(in the rows, 128 means zero)
Each path below is one point turned by a fixed rotation once a step. After each direction that follows a path, write how fast that rotation turns it, in degrees per step (0 if it stays still).
Each turn is a multiple of 5 degrees from 10 to 175, or 0.
Each row of a path follows its step; steps can be skipped.
Path 1:
step 1: [131 134 128 119 138 123 134 122 134 131 119 119 128 132 128 124 122 111
 138 127 118 127 133 139 133 124 133 123 138 130 119 123 130 122 126]
step 2: [127 126 121 117 133 131 124 138 137 133 130 120 134 146 124 137 123 131
 126 120 132 131 141 137 127 128 128 132 134 128 128 124 120 137 121]
step 3: [118 116 133 133 128 136 123 120 128 136 136 121 134 131 127 127 124 113
 125 136 127 124 130 134 130 140 131 129 139 137 124 118 127 138 128]
step 4: [124 124 124 116 124 123 142 134 128 132 134 130 134 119 129 128 133 118
 140 133 134 132 135 141 116 134 124 129 125 127 124 126 129 137 121]
step 5: [118 133 134 120 135 117 126 129 129 140 135 126 135 114 121 129 125 127
 123 122 128 136 136 134 144 129 124 126 136 128 123 130 133 133 129]
step 6: [132 128 128 115 119 118 142 122 126 132 123 128 129 138 119 132 116 116
 124 127 129 133 130 127 133 132 131 137 131 129 115 126 121 129 133]
step 8: [116 126 130 126 133 118 133 120 132 123 131 117 135 132 131 135 137 118
 125 142 131 139 133 121 130 140 134 125 134 126 128 122 127 127 119]
step 9: [131 132 136 126 138 120 138 138 125 134 127 120 127 129 136 129 120 119
 133 131 131 136 126 136 125 123 113 126 135 126 120 120 125 129 115]
step 10: [133 134 128 127 135 128 125 124 135 131 134 129 140 137 115 130 127 121
 138 126 128 134 134 134 148 126 125 133 129 125 129 118 128 135 119]
step 11: [134 121 127 119 120 136 127 125 130 136 135 128 128 128 128 136 114 114
 115 131 142 130 127 128 127 128 132 133 134 127 128 121 128 136 115]
step 14: [123 127 132 131 131 127 136 130 129 129 117 129 132 126 123 138 111 123
 128 117 126 140 125 124 136 136 119 134 133 121 115 127 131 125 123]
Directions:
[129 127 125 128 126 131 125 127 128 130 129 132 130 122 125 130 127 127
 127 127 128 129 128 132 126 129 127 128 127 131 126 127 129 134 131] | 45
[127 126 127 127 129 129 128 130 124 127 125 127 127 129 128 130 128 128
 121 129 130 127 127 124 130 131 124 125 131 128 127 127 127 130 130] | 125
[131 128 127 124 125 128 130 126 127 129 132 130 130 126 129 126 129 127
 124 128 130 124 130 128 132 125 127 129 127 126 127 131 130 125 129] | 60
[124 126 128 129 128 131 129 127 126 129 132 131 131 128 132 130 132 130
 127 131 126 128 130 127 124 128 128 129 130 130 127 126 124 124 128] | 80
[131 127 132 128 124 126 125 130 127 129 127 128 127 127 131 130 125 132
 128 127 130 127 130 130 126 128 126 130 133 129 129 133 128 129 123] | 160
